One turning vector, and how many steps it has turned:
The counts run from 0 to 254.
134; 194; -81; -76; 194; -31; -138; -50; -8; -7; 98; -100; 53; 41; -84; -177; 115; 151; 32; -10; -29; -114; -198; 66; 7; -38; 145; 157; 38; -312; -308; -283; -79; 236; 41; -72; -91; 57; -196; 93; 287; -117 => 89
93; 32; -203; -22; 307; 332; -126; -24; 199; -154; -16; 132; 130; -260; -92; 108; -75; 120; 8; -36; 62; 24; -3; 108; -158; -144; -40; 36; 174; 57; -18; 221; 52; 122; 98; 67; 210; -11; 39; -69; 123; -169 => 96
-45; -229; -230; 184; -6; -147; -32; 47; -53; 144; 88; 135; 84; 24; -10; 226; 93; 88; 126; -47; 173; 163; -51; 25; 159; 57; -210; -170; -31; 188; 250; 182; 46; -48; -187; -54; 172; -125; 97; -260; -116; 256 => 54
0; 323; 382; 159; -79; 2; 217; 35; 175; -71; -168; -34; -177; 1; 156; -220; -108; -70; 48; -190; -243; 24; 16; 2; -110; -108; 31; 266; -106; -27; -40; -173; 17; 49; -25; -53; -248; 10; 17; 43; 71; -197 => 140
-158; 83; -127; 338; -44; 14; 137; 53; 62; 69; 24; 81; -107; -65; 148; -37; 151; -27; 205; -65; 152; -33; 38; 141; 50; 85; 136; 20; 141; -4; 114; 24; 126; 93; 145; 66; -163; 63; 52; -223; -421; -183 => 191
-131; 152; 239; 69; -46; -88; -37; 159; 79; -114; -28; -56; 110; 71; 174; -77; -111; 76; -131; -196; -118; 15; 57; 68; -84; 240; 84; 313; 140; 84; -42; 122; -106; 68; 164; 117; -161; 310; -164; -24; 250; -266 => 223
106; 41; -48; 126; 22; 183; 187; 39; -50; 131; 80; -107; -57; 74; -191; -35; -12; 202; 13; 32; -11; 3; -395; -170; -12; -99; -110; 77; 39; -45; -208; -184; -3; -96; 0; 38; -333; 68; -150; 97; 212; 163 => 173
200; -5; -37; -188; 113; 3; -27; 90; -44; 200; 112; -48; 146; 62; 133; 272; 53; -123; -128; -263; 65; 57; -46; -184; 191; 2; -173; -183; -205; -116; 32; -131; 108; 31; -142; -207; 156; -123; 281; -15; 27; 272 => 251
62; 53; -182; 155; -101; 179; 145; -61; 187; -21; -8; 131; -235; 35; -146; 69; 146; -117; 24; 148; 32; -121; -8; 81; -23; 124; 52; 17; -92; -12; 56; 146; 244; 142; -344; -120; 179; -15; 104; 23; -248; -189 => 45
-27; -86; -139; -26; 58; 244; -18; 73; 172; -115; 60; 112; 185; -7; 75; 81; -79; 234; -96; 96; 86; -1; -105; 179; 9; 135; 41; 94; 75; -100; -386; 316; 29; -44; 84; 72; -84; 191; -125; -15; 321; -207 => 97
-201; -40; -24; -47; -108; 27; -14; 30; 63; -118; 87; 84; 56; 196; 126; -81; -119; 59; 88; 113; -213; -50; -17; 137; 298; 178; 0; 43; -71; -63; -444; -56; 61; -82; 280; 142; -278; 107; -95; -96; -26; -37 => 98
119; 124; -136; 59; 101; 78; 84; 64; 20; 100; -32; 54; 26; 52; 258; 214; 330; 17; -93; -102; -51; 111; 88; -50; 96; 183; 10; -37; 103; -14; 319; 56; 98; 105; 107; -85; -221; -68; 56; -187; -84; -308 => 192
-161; -189; -110; 168; -116; -5; -52; 127; 51; 181; -27; 0; -19; 148; -191; 114; 80; 73; 161; 187; -135; 90; -330; -113; 61; 95; -158; 107; -53; 154; 42; -27; -11; 54; -51; -242; 64; -286; 57; -42; -331; 1 => 53
-22; 133; -11; 60; -46; -83; -126; 96; 223; 134; -148; 36; -108; 11; 178; -41; 211; -9; 116; -60; -310; 149; -43; -224; 157; 230; 60; -63; 49; -70; -31; -214; 187; 156; 151; -71; -137; -224; -75; 3; -314; -176 => 78
-20; 251; 148; -240; -131; -85; -9; 28; -3; -317; 78; -93; -62; -6; -80; -231; -38; 22; -77; 24; -222; -79; -54; -229; -33; -63; 134; -137; 24; 44; -82; -291; -171; 61; 277; 31; -46; 201; 7; 226; -138; 121 => 94
55; 84; -25; -62; 272; 62; -77; 22; 25; -19; 6; -49; -154; 160; -18; 96; -154; -164; -33; -11; -260; -181; 29; 26; 62; 185; -19; 250; 145; -45; 152; -84; 10; 329; -15; -19; 44; -89; 32; -126; -171; -374 => 20
51; 143; -87; 121; -37; 138; 161; -1; 51; 106; -88; 49; -92; -193; -87; -153; 86; -3; 194; -255; 125; 151; -34; -66; -217; -87; 257; -149; 286; 27; 258; 1; 214; -5; -99; 57; 24; -78; 99; 12; -293; -36 => 70
4; 108; 29; 159; 49; -34; 168; 129; -115; -217; 159; -78; -256; 15; 0; -3; 66; 48; -107; -109; 104; -87; 64; 67; 6; -110; 237; 159; 249; -9; -57; -37; 0; 190; 168; 149; -254; 420; -155; -56; 90; -16 => 102
-33; -80; -118; 40; 112; 112; -132; 227; -5; 155; 7; 67; 75; 69; 32; 123; -30; -42; 35; -163; 100; 36; 35; 188; 140; 274; 198; 95; 233; -84; -80; 311; 275; 65; -143; 32; 240; -128; 154; -57; 8; -255 => 8
-30; 29; -111; 14; -60; 84; 89; -137; -217; -163; 68; 25; -292; -104; -279; -2; 158; 61; 91; 199; -56; -29; 4; 50; -33; -489; 177; -104; 71; 58; 50; -68; -20; -26; -30; 44; -120; -140; -43; -90; -184; 228 => 195
344; -57; -21; -75; 359; 145; -121; 87; -144; 98; 141; -5; -58; 188; -81; 217; -155; 11; -124; -60; -57; -121; -142; 0; 92; 136; -189; 93; 68; -12; -34; -14; -25; 218; 47; -68; 15; -152; -58; -85; 247; 75 => 21
48; 144; 106; 7; 159; 83; -31; 110; 191; -63; 95; 42; 288; 190; 340; 171; -71; 79; -178; -131; 80; -4; 31; -23; 32; 164; -145; 66; 12; -101; 96; 72; -232; 187; 315; -123; -9; 20; 91; -140; 112; -269 => 109
-113; -42; 183; 128; -161; -16; 303; 88; -51; -245; 27; -222; -147; -214; -94; -99; -159; -53; -19; -169; 141; -92; 49; -1; -27; -189; 180; 167; 82; -28; 23; -137; 23; 48; -99; -11; -47; 316; 43; -74; -150; 63 => 253
-337; -134; 108; 254; -172; -199; 46; 345; -43; -26; 129; -73; -107; 62; 134; 113; 185; -38; -89; -6; -26; 72; 90; 70; 168; 151; 159; 300; 32; 150; -55; 191; 70; -6; 88; -84; -128; 196; -37; 5; 47; 110 => 123
-130; 46; 175; 52; 92; -63; -62; 54; 27; -12; -66; 20; -200; 145; 1; -66; -178; -91; 114; 39; -400; 27; -60; 17; 114; 75; -36; 289; 22; 140; -75; -132; -72; 134; 370; 119; -209; -132; -168; -131; -11; -137 => 224
29; 43; 42; 91; -109; -227; 75; 222; -145; 78; 97; 119; -39; -15; 51; 39; 215; 175; -131; -79; 99; 165; 195; 71; 96; -94; 103; -129; 94; 140; -80; 234; 40; -93; 21; 100; -74; 178; -150; -30; 291; 378 => 206
-16; 186; 7; 3; -76; 3; 35; -229; -204; -193; 89; -18; 22; 67; 141; -96; 113; 148; -27; -55; -39; -19; 191; 474; 12; -63; 127; 110; -97; -187; 24; 52; -178; 80; -1; 72; -205; 129; -177; -135; 163; -96 => 202
58; 52; 176; 55; -187; -135; 264; 107; 42; 46; -118; -128; -138; 126; 144; -142; -142; -8; -16; -162; -137; 36; -87; -219; 184; 302; -71; 16; 0; 72; -123; -281; 160; -78; 38; 49; -293; 141; -124; -14; -137; 122 => 161
-148; -129; 180; -56; -17; 102; 57; 11; -101; -134; -37; -139; -142; -270; -52; -192; -273; -34; 30; -93; -178; 55; 56; 118; 93; -315; 93; 205; 8; 105; -219; -60; 70; -184; 68; 203; -115; 54; -56; -110; 242; 116 => 232
-133; -199; -329; -156; -182; 227; 184; -11; -14; -84; -134; 88; 141; -91; -86; 90; -49; 60; -59; 59; -18; 102; 20; -33; -18; 141; 39; -242; 178; 184; 198; 172; 110; -187; -142; 104; 116; 93; 186; -16; -272; 90 => 175
-14; 38; 266; 177; -94; -2; 41; 26; 64; -247; 72; -16; -182; -34; -214; -117; 46; 164; -104; 68; 226; -107; -78; 15; -8; -346; 156; 250; -41; -102; -185; 140; -104; 59; -147; -78; 158; 72; -62; 150; 95; 64 => 127
-109; 37; -18; 197; 62; -125; -21; 367; 24; 198; 142; -138; -122; 53; -14; 18; 2; -26; 200; -173; -25; 50; -191; 73; -36; 30; 39; 171; 54; 35; -271; -113; 12; 197; 246; -72; -50; 140; 6; 118; 131; 256 => 236
46; -32; 73; -182; -42; -147; -94; -45; 52; -171; -112; -137; 84; -64; 25; -29; -53; 55; -62; 49; -347; 0; 45; 78; 86; 211; -206; 60; -235; 47; -106; -226; -187; 103; -104; -75; -20; 247; -278; 116; 265; 2 => 156
-91; -34; -101; 147; 203; 105; -165; 86; 27; 105; 49; -1; -179; -111; -122; -112; -21; -162; 352; -55; 15; -21; -82; 245; -31; -204; 171; 143; 83; -78; -254; 11; 131; 153; 14; 111; 149; -257; 123; -126; -214; -122 => 7
67; 74; 50; -198; -121; 133; 242; -163; 105; -202; -5; 48; -281; 15; 23; -34; -193; -153; -35; 142; -224; -157; 48; 13; 202; -101; -230; -30; -333; 17; -165; -246; 107; 5; -36; -35; -173; -84; 91; -14; -217; 115 => 36
37; -75; -56; -144; -63; 106; 22; -123; -94; -85; -73; -158; 154; -216; -279; -34; -279; 302; -105; -83; 51; -51; -80; 222; -172; -99; -37; 96; 129; -3; 54; -6; -217; 8; -201; 67; 98; 356; -100; 105; 253; 108 => 164
-2; 124; 161; 112; -10; -62; -78; 258; -59; 152; 121; 4; 22; 230; -160; -134; 170; 147; -106; -160; 146; 15; -214; -147; -61; -38; 246; 118; 185; -115; -198; 109; -140; -40; 33; -36; 88; 29; -53; 267; 273; 148 => 1
66; -94; 38; 54; 165; 98; 15; 113; 66; -195; 2; 132; 73; -122; 117; 261; -95; 109; -167; -87; 173; 146; 101; -181; 106; -273; -160; -109; 60; 183; 95; 311; 69; -47; 106; 94; 122; -65; 119; -281; 172; 90 => 117
-134; -212; -233; -149; -67; 121; -156; -29; -247; -182; 96; 42; -107; -114; -197; 221; 7; -37; -113; 97; -113; -21; 114; 173; 187; -187; 143; 56; 108; 19; 132; 73; 151; 50; -73; -5; 38; -123; 129; -161; -227; -36 => 112
